One turning vector, and how many ticks it has turned:
The counts run from 0 to 139.
[150 139 149 119  81 130 112 110 147 121 113 129 117 104 152 100 111 163
  71 141 149 160 134 137 150 140 126 174 183 114 139 109  84 133  97 145
 127 106 158 105 137 135 150 127 140 146 138 144 131 108 147 169 127 162
 125 122 112 112 112 129 132]	113
[165 114 155 116  95 169 116 122 126 120 133 157 113 132 145  65 143 153
  74 129 141 163 136 108 130 131 110 145 173 118 104  92 134 147 138 106
 109 123 151 107 148 146 156  96 132 139 141 104 114 141 144 156  80 150
 132 108 122 109 115 112 134]	57
[159 143 131 126  78 131 133 136 114 113 135 154 124 115 114  91 126 154
  94 123 166 151 140 138 150 119 137 163 189 113 107  89 112 141 132 118
 123 106 143  90 172 144 140  90 141 172 156 119 114 131 135 173  84 128
 131 139 110 111 124 133 117]	94
[158 113 166 120 111 163 106 109 153 132 143 142 113 129 120  78 116 179
  93 136 150 162 110 119 141 130 120 192 173  87 138 114 106 129  94 131
 124 120 166 112 143 129 155 122 120 135 152 146 121 123 146 147 134 175
 133 115 135 111  96 128 125]	42
[129 127 150 109  78 142 125 139 121 109 120 155 129 130 134  80 129 160
  96 119 168 180 151 130 129 124 129 140 145 108 127 118 128 136 131 120
 101  92 131 113 170 142 135  78 133 165 159 112 127 145 132 164  81 175
 134 107 118 110 150 102 132]	73
[155 145 146 130  76 182  92 121 142 115 137 154 146 144 135  84 138 163
  70 134 147 165 150  94 138 110 132 152 145 130 142 105 136 132 120 128
 137  99 125 114 149 137 141  89  97 148 140 131 121 134 135 157  94 156
 120 117 149 113 106 109 150]	36
[123  99 178 137  91 157 148 141 150 160 164 114 106 132 132 107 136 121
 102 149 142 137 144 129 150  99 112 139 199 106 116 118 111 104 122 121
 116 125 139 108 161 123 150 128 146 142 127 125 143 120 158 176 108 155
 172  88 116 132 132 109 105]	136
[130 110 160 131  98 165 125 129 165 140 152 106 145 131 170  96 128 158
 105 160 120 144 146 131 164 110  92 138 181 139 154 123 130 115 114 125
 111 107 143 127 149 120 119 122 126 137 136 126 121 121 169 176 123 155
 156  85 113 111 107 117 101]	49
[120 129 144 114  72 139 142 146 123 113 132 154 124 133 160  89 124 164
  92 139 159 172 145 130 131 114 125 123 145 102 135 116 143 126 145 125
 109  84 124 102 174 129 126  88 148 151 151 114 139 141 140 169  93 173
 141  94 101 117 147 102 125]	72
[156 115 168 150 124 156 148 123 144 142 132 128 141 148 104  84 126 139
 115 117 148 144 131 128 154 108 151 143 194  97 131 111  95 117 115 133
 139 119 150 143 191 156 139 108 119 167 126 118 128 138 157 181 102 144
 152 121 135 112 123 122 100]	9
[147  97 174 125  87 146 140 134 154 116 150 112 145  95 117  92 145 153
 101 132 152 164 126 130 146 121 117 154 173 109 137 137 145 103 104 120
 102 133 154 137 130 124 158 132 121 147 154 131 135 143 159 166 137 168
 171 117 134 116 117 104 119]	64
[161 102 166 174 101 136 135 147 141 116 162 152 161 122 116  92 135 145
 108 139 142 147 126 132 142 109 146 148 167 101 137 127 145 107 116 131
 121  99 166 130 174 109 135 116 112 174 145 122 140 128 152 156 104 155
 172 123 113 121 129 124  93]	83
[148  97 159 117  78 137 128 125 141 125 146 145  89 111 160  84 130 162
  71 150 139 153 123 128 140 138 102 175 178 107 114  90 141 116 115 123
 137 116 148  97 134 124 168 116 140 138 147 130 151  98 152 160 117 147
 131 109 114 128 131 106 128]	130
[142 120 171 139 103 160 112 129 150 112 140 139 156 152 126 100 135 155
  80 156 127 170 157 113 147 124  97 136 167 149 131  97 153 125  85 151
 155  95 140 148 156 133 140 127 103 159 131 111 132 143 150 163 104 158
 147 104 143 115 115 112 128]	122
[163 126 143 124  72 131 132 112 135 112 106 134 132  97 162  82 131 146
  83 118 155 173 138 137 125 130 163 139 192  77 136 113 118 123 144 112
  99 105 154 114 155 145 138  97 142 138 141 122 124 129 154 164  98 147
 126 114 101 124 128 114 123]	76
[155 120 130 129  90 142 138 121 134 122 147 141 107 124 128  97 125 172
  83 135 155 126 113 129 156 120 129 178 191  96 122 111 124 113 129 128
 145 107 136  90 161 124 165 112 142 135 149 138 147  97 153 174 129 141
 124 126 109 120 109 131 115]	23
[139 147 158 151  62 171 103 135 143 121 159 147 160 135 112 102 133 140
  97 141 151 152 145  93 159 103 133 149 139 144 124 113 132 117 111 129
 149  71 140 119 150 121 142 110 101 170 141 125 123 136 146 159 101 147
 149 110 126 109 131 123 135]	105
[146 100 177 118  99 155 135 128 152 136 143 127 110 106 118  76 136 146
  85 125 147 164 130 126 149 126 105 172 185 118 114 101 104 122  93 127
 122 145 156 123 133 150 177 127 146 153 136 132 131 125 152 188 119 153
 146 115 146 109 121 105 129]	133
[145 116 157 133  96 125 144 114 134 119 102 123 117 110 141  94 123 157
  89 119 152 154 122 153 147 122 152 167 195  83 139 119  99 112 125 138
 131 113 146 123 168 151 140 124 147 156 137 131 146 107 155 190 128 161
 124 133 114 131 132 115 110]	6
[161 127 146 150  80 129 137 122 148 130 155 134 137 117 111 111 128 146
 101 146 164 126 123 129 155 117 145 147 232  94 115 103 117 102 130 124
 135 109 154  90 154 134 142 129 125 126 141 122 121 133 159 160 104 144
 136 114 103 124 113 133 101]	98
[119 129 152 123  94 180 122 124 151 140 150 121 157 164 108 117 136 152
 100 146 154 138 142 104 161  90 113 139 183 131 144 121 135 110 106 138
 154 100 122 126 172 141 136 110  98 133 135 128 117 159 158 181 114 168
 140 105 145 104  99 117 115]	31
[146 133 159 145  69 168 115 124 153 119 143 146 136 125 177  83 139 135
  71 151 117 150 155 106 147 130 103 147 164 140 118  82 164 124 137 127
 151  75 136 117 136 127 146 112 122 143 121 111 139 107 159 155  94 131
 139  87 113 123 126 117 129]	125
[159 142 144 120  71 180  84  99 148 121 119 143 142 124 143  79 130 161
  69 127 148 173 142  96 143 123 135 153 145 125 151 104 131 122 115 125
 129 105 128 128 139 146 141  95 102 132 143 137 115 128 154 164 108 168
 106 114 138 111 103 113 147]	37
[156 121 133 134  82 157 133 115 138  90 121 130 157 125 136  94 148 158
  86 133 127 152 128 115 160 122 134 166 152 138 139 119 163 106 122 131
 154  72 124 149 158 130 132 114  98 155 136 124 136 126 163 184 127 141
 126 130 134 110 120 113 121]	16
[143 104 175 119 100 153 148 114 148 144 135 102 108 102 134  89 134 139
  87 133 142 150 128 132 156 126 104 164 193 106 119 115 108 110 106 127
 118 141 149 129 134 141 166 142 146 139 133 131 129 128 167 185 130 159
 154 113 133 117 118 113 118]	134
[148 115 153 127  98 152 137 121 139 128 137 121 134 118  90  98 133 167
  93 130 165 141 127 126 169 102 128 182 198 113 140 118  98 119  96 128
 131 131 140 114 160 145 155 125 126 156 143 145 128 133 158 202 131 154
 146 139 146 112  93 125 116]	26
[142 138 148 106  87 138 111 115 149 126 108 137 122 122 129 103 104 174
  75 139 159 173 121 122 160 138 120 177 171 112 137 102  96 139  92 149
 136 102 141 105 140 139 147 121 130 150 150 145 131 117 139 167 122 164
 120 127 130 104 122 127 139]	112
[155 138 135 128  81 136 142 113 139 123 127 116 135 106 113 107 135 142
 104 139 166 135 124 131 153 122 150 146 241  94 121 107 100 104 122 129
 131 111 153 108 145 143 140 126 128 119 141 125 116 138 163 172 116 140
 127 123 108 116 110 129 106]	97
[155 130 143 130  73 178  98  98 153 134 137 149 108 121 167  83 121 154
  70 136 146 148 131 102 134 127 138 165 169  97 140 105 115 121 133 115
 132 110 149  92 141 122 149 102 124 125 131 136 125  99 149 145 111 146
 116 103 113 126 100 125 130]	39
[124 124 154 142  98 183 127 132 150 156 176 127 150 169 102 112 133 149
 109 151 150 128 148 107 158  89 121 136 189 135 136 127 120 115 113 137
 138 103 128 115 179 131 128 108 109 153 129 123 120 143 154 172 100 148
 145 105 133 116  97 122 110]	30
[170 117 161 138 105 150 131 121 138 130 134 155 133 128 123  81 121 142
 115 122 154 160 116 119 130 122 163 143 187  72 109 109 104 125 138 118
 116 114 169 113 173 144 136  89 126 149 144 111 124 144 140 144  87 146
 143 108 102 112 136 127  97]	78
[120 109 156 135  99 164 120 133 156 137 166 126 138 154 167 102 128 153
  98 165 121 143 155 126 153 100  88 136 175 136 153 111 143 129 124 132
 116  99 127 115 163 117 112 102 128 132 140 120 124 118 156 167 110 149
 152  76 108 119 121 115 101]	50
[159 124 137 125  78 172 119 116 130 115 153 163 133 136 126  78 144 149
  86 119 137 141 128  96 164 113 132 180 143 118 112  91 139 129 143 105
 155  87 137 106 158 136 145  81 124 158 137 125 130 112 144 177 106 123
 126 132 119 116 126 126 125]	19
[123 112 165 116  84 177 131 145 148 139 162 120 143 124 118  96 139 142
 122 134 154 165 143 113 159 101 111 133 135 126 132 133 127 105 130 114
 105  96 137 127 158 128 132 103 130 161 148 118 116 152 150 171 111 166
 178  89 129  91 149 108 117]	68
[151 134 167 144  99 150 110 114 147 139 143 148 118 142 133  96 113 147
  94 144 145 146 135 126 154 122 124 157 207 116 122  94  69 138  97 142
 124 125 164  97 164 140 145 127 142 162 136 135 126 107 142 167  94 142
 147 110 114 120 114 136 107]	115
